Each path below is one point turned by a fixed rotation once a step. After each direction that follows a path, write how fast that rotation turns it, in deg/step (0 if it stays still).
Each turn is a multiple of 5 degrees from 10 to 175, or 0.
Each row of a path follows its step; steps can be skipped.
Rotation 1:
step 0:  132 -185  238   56  139  394  120  170   14   75 -275   28   66  -28  -76 -111  246  159  -46   66  -69  140 -127 -211   87 -213  -63  197 -363  138  108 -135    3 -113   25 -188  258  260  211   19  -43   -9  -93 -370 -281    3   65 -137 -100  159   47   96    4 -103  166 -104  -32 -115  -47  192  234  -17  -85   78  111 -266  -96   94  220 -126  109
step 1:   69   75   53 -334   87  106  -53 -156  143 -321 -278 -138  -88   94  -78  145  109  -10   74  150  -38  229  -64  109  -25  -77 -134   -6 -141  306   27    3  105  -88 -118  -39  -40  -36  -49   47 -293   97  326  181  -20   19  131  369  -93    6  -19 -185 -203  -19   38  426 -258 -104  258   60   -8   24  -87  145  231  195   94  109   23   -9 -285
step 2:    2   35   35  248  303  -49  -69   87 -136  137 -566 -279 -137 -161  -84 -135   21  -11  186  112  253 -242  -37  143   97  213   62  -46  149   82  267  146   12    6  139   64 -250  224  -25    6 -226   68 -109  143  137   17    5 -132  -22    5  132  129  100  118  199 -272    8  -72   37   24  114  -91  -54  162  234  -54  227   85  109  203 -186
step 7:   41  117   -6  -51  261  245   80   -7  104  -43 -317  -90   76  -43    3  -60 -341  215  136  -35  127  246 -214   49  -26   15 -402  212    5   78  -16  -22  118  277  -28  334  -43  171   72   53  149  -77  235  126  153  -23   71 -233  -12   17 -112  224  129 -210  244  235 -178  -71  184  -63  -35 -107 -138  140 -264   60 -170  -66   15  -98 -174
step 9:  110  -56   25   70   45  -86   73   61  -61   18 -174  -26  146    9 -228   16   90  376  -65  -89  -52  -27 -153 -126  158   83 -226 -128  360   18   55 -238 -131  221  -39  -94   22   43 -223   83    5   -6   88  -96   -1 -437  178  210    3   -9  -99 -191  -16 -165  149  160  -24  195  230  131  297   28  -25  -80  363 -190  333 -269 -100   -9  -16
step 10: -121   38  -43 -122  103  107  309 -101  176   90   73   84   53  -96  -36  148  128   96  248  -88  106  213  -51   11  108  125 -214 -125 -144 -138  124  -68 -196  -10  -46  -55   18   -9  263  -32 -218 -193  116    6  302   29  276 -102  -18  -23  -18   53   -3  197  374 -149  -65  132 -244  135  108  -14  -22  549  199   15    2  333   64 -210  120
step 12:  294 -110 -143  -17  276 -201  300  249   36  164 -191 -255  140  -71  -17 -118  -27   73   -9 -268  -85  -32   76 -111  -64  -63  137   20  271 -188  190  -52  196 -135 -276 -212 -150  266   70   89  116   40  153 -117 -115 -260   36  -15 -119  -66  -54    9  157   98  107   69  133  -29  -40  103  -71  225   16  322 -110  208  -26  -60  301   82 -242
step 13:   86  247  -95 -237  181  312  130  144   67  145  -32 -185   44  -53 -251   89  321  307 -260  272  -96  109  106  123  -50  -79  -77   67  168  127   75   93   81   79 -156  305  113  -38  187 -104  151  -69  -20 -156 -181  154  124 -150  -66  212  100   82  -19  -49  167  -32  -56   86   64 -204 -351 -177   69   44  126  227   11  279 -131 -138  100
 46 -84 -36  63 -32  12 -56 -13 -47 -59  14 -25   0 -49 -21 -17 -51  -7 -42 -40 -24 -36 -24   6  49  55 -77  41  47  23 -26 -53  15  61 -17 -51 -85  -7  12   3  -5  38  22   8   1  -6 -65  27  -5  -6  36  63   4  27  32  -3 -30  10  14  47 -28   9 -61 -12  54  69  -7 -58 -31  24   2 -> 145
-49 -15 -31  -4  -7   6  23  25 -33 -24 -45 -28   0  34  43  48  12 -36 -27   8   2  33   4  34  47  25  47  66  16  14 -10  12   2  -8  68  35  37 -84  73 -46 106  27  23  51 -48 -91  10  -9 -14   9  -7  34  -1 -49  41  38   8 -45 -13  27  45   9 -50 -49  -1 -30 -90  -9 -17 -42  14 -> 45
 31   8  -1  32 -50 -76  29   0  -3 -61 -18  10  46  -4  17  37  -1 118  52  47 -52 -67   4   2   8  21  39  20  57 -79  37  30  22   2  32  24  10  19 -19  31  22  37  38 -37 -11 115 -14 -23 -47 -43  68  23  22 -22   7  14   0 -53  35 -22  -2   9  -8  32 -57 -13 -52 -19  -1 -19   0 -> 80
-11 -23  79  -3  13 -15  29 -64  41  27  30 -48 -20  34  -4 -38 -50 -22  44  21   0 -89  29 -76 -30  67 -65 -31 -14 -25 -65 -45 -19   6  45  41  10  59  38 -17  -5   1   8  24 -23 -39 -21 -46  -3 -34 -42  85 -60  -7 -21  10  56 -52   4   5 -19 -41  39 -17  -3  22 -55   9  55 -33 -13 -> 90
 -2 -33  -9  13  15   3  17  26 -48   7 -33 -63 -72  90  14  13 -26 -54  11  16  -1 -60  72  39 -32  70  58  13  -9  -5  37 -63 -19 -73 -11  -9 -23  10 -45  51  55  14   4   5  22  44  16  57  37 -44 -79 -28  75  22 -50   0  -4  -8  32 -50  29 -10 -27  13  37  21  42 -61  -2 -11 -21 -> 110
-63  65  12  -6  36  -6 -40  23  45 -57 -17 -56  -5 -33   2  14 -47  -5 -47 -21 -39 -15   7  15  29  22 -65   1 -43  24  63  37 -14  -5 -60  25  -8  48 -21  19  17  88 -18 -36 -27  35 -40 -41  53  31  15 -81 -41 -63  42  25 -16  -8   8 -21  84 -69   2 -54  33  23 -25  15  54   1 -33 -> 55
